Small tables with named rows and columns. After each table, cells are looked up by row and column.

tabel:
|  | fubovol | tufunud |
|---|---|---|
| tobade | -51 | 38 |
| pepav | -34 | 8 |
| ner | 62 | -26 |
| vul | 35 | -2 |
| sozo | 13 | 50 |
| nutobo | 61 | 35 |
| koped | 32 | 51 |
| non | -14 | 3 |
| fid | -12 | 3 |
| zifad | 18 | 22 |
| konef | 11 | 21 |

What is the fubovol of zifad in tabel? 18
What is the fubovol of sozo in tabel? 13
What is the tufunud of koped in tabel? 51
What is the tufunud of sozo in tabel? 50
What is the tufunud of fid in tabel? 3
What is the fubovol of konef in tabel? 11
What is the fubovol of ner in tabel? 62
What is the fubovol of koped in tabel? 32
What is the tufunud of nutobo in tabel? 35
What is the tufunud of tobade in tabel? 38
Row with the largest fubovol: ner

ratu:
columns: bisumo, gipinef, fonog, nes, nivo, kanem, dom, pigevam
vaku: [194, 77, 101, 134, 45, 85, 164, 130]
zopil: [29, 134, 133, 99, 186, 147, 55, 131]
sugakam: [124, 151, 146, 118, 127, 133, 130, 72]
kig: [132, 86, 100, 140, 73, 109, 98, 142]
kolo: [81, 178, 97, 55, 165, 90, 125, 83]
gane: [143, 127, 113, 119, 91, 108, 131, 94]
keliris: [109, 170, 131, 85, 161, 122, 136, 67]
tid: [141, 76, 90, 111, 91, 86, 134, 157]
vosozes: [64, 206, 162, 88, 202, 154, 96, 45]

bisumo of kolo: 81
dom of keliris: 136
bisumo of zopil: 29
nivo of kolo: 165
pigevam of vaku: 130
gipinef of kolo: 178
dom of kolo: 125
kanem of gane: 108
nes of keliris: 85
nes of sugakam: 118
nivo of tid: 91
kanem of vosozes: 154
gipinef of kig: 86
bisumo of sugakam: 124
kanem of keliris: 122
Which row has the largest pigevam? tid

rivud =
fields: bez, retiraf, gusotat, liga, lun, bem, sezaku, zukomor, pebovog
sesanos: [6404, 4464, 5609, 4507, 4176, 6348, 6825, 3419, 2455]
vufut: [5330, 5015, 5760, 5444, 4420, 5801, 6398, 3630, 6727]
lonip: [4990, 5472, 4880, 4848, 6085, 6007, 5505, 5118, 5573]
rutasis: [5310, 5753, 5662, 6036, 5686, 5135, 4873, 6024, 4829]
zelak: [5313, 5309, 5337, 7078, 5624, 6059, 5081, 5408, 5655]
pip: [5472, 5122, 5526, 5532, 4954, 5941, 5955, 4409, 6073]
zasagob: [4761, 5209, 5208, 5269, 3540, 6591, 7251, 7373, 4435]
tugav: [5448, 5213, 5620, 5720, 5207, 5590, 5232, 4810, 4933]
dobidu: [5195, 5196, 5004, 4886, 5797, 5489, 5244, 5659, 5741]
sizu: [7281, 5242, 5210, 6518, 6253, 5510, 3427, 3548, 7221]
zaf: [6147, 5575, 5207, 9892, 4688, 5704, 4524, 6306, 5865]
tigi: [5022, 6312, 4833, 5580, 5595, 5407, 3592, 3831, 4448]
ras: [5817, 5533, 5110, 7954, 5189, 5145, 4961, 6465, 6176]

lonip, liga -> 4848
sesanos, lun -> 4176
dobidu, liga -> 4886
zasagob, gusotat -> 5208
vufut, liga -> 5444
zelak, zukomor -> 5408
sesanos, pebovog -> 2455
lonip, pebovog -> 5573
sesanos, sezaku -> 6825
zelak, sezaku -> 5081
ras, bez -> 5817
tugav, bez -> 5448

meluz
         fatilat   bug  nilavol   det   vir
vureze      33.9  78.1     22.8  43.1  39.9
bet         76.9  48.5     25.8  33.5  20.7
numuzek     76.9  38.6     25.8  33.5  20.7
roro        76.9  28.7     35.0  36.7  33.5
setumuk     44.7  48.5     35.0  49.5  52.7

roro, fatilat: 76.9
setumuk, vir: 52.7
bet, bug: 48.5
roro, vir: 33.5
roro, det: 36.7
vureze, det: 43.1
numuzek, det: 33.5
setumuk, bug: 48.5
vureze, bug: 78.1

fekuvi.tsv
	dudibo	zeguv	nidotom	gedo	lugubil	zep	boz	ror	seterad	bet
zopusa	79	62	60	82	35	35	50	43	55	48
lilur	29	65	46	63	68	72	56	84	45	68
kiredi	38	47	55	27	77	75	66	68	55	66
pelo	76	65	58	84	34	36	50	45	53	50
karab	49	41	61	19	74	71	67	53	64	60
vor	75	65	58	86	34	36	49	46	53	50
gelu	66	39	65	23	65	60	63	37	72	49
kapi	75	40	66	32	58	52	61	32	74	43
muren	34	73	45	79	58	65	51	81	44	67
reb	85	48	64	58	44	38	55	32	67	41
givupi	34	73	45	78	59	65	51	82	44	67
tovav	35	48	54	31	77	75	65	71	53	67
debed	71	40	66	27	62	57	61	34	73	46
vevuto	33	51	52	35	77	75	64	75	51	68

boz of pelo is 50
dudibo of vevuto is 33
gedo of karab is 19
dudibo of kapi is 75
zep of kiredi is 75
lugubil of reb is 44
lugubil of muren is 58
lugubil of debed is 62
zep of gelu is 60
nidotom of zopusa is 60
bet of vevuto is 68
nidotom of karab is 61
nidotom of givupi is 45
nidotom of reb is 64
zeguv of zopusa is 62
Row with the largest dudibo: reb

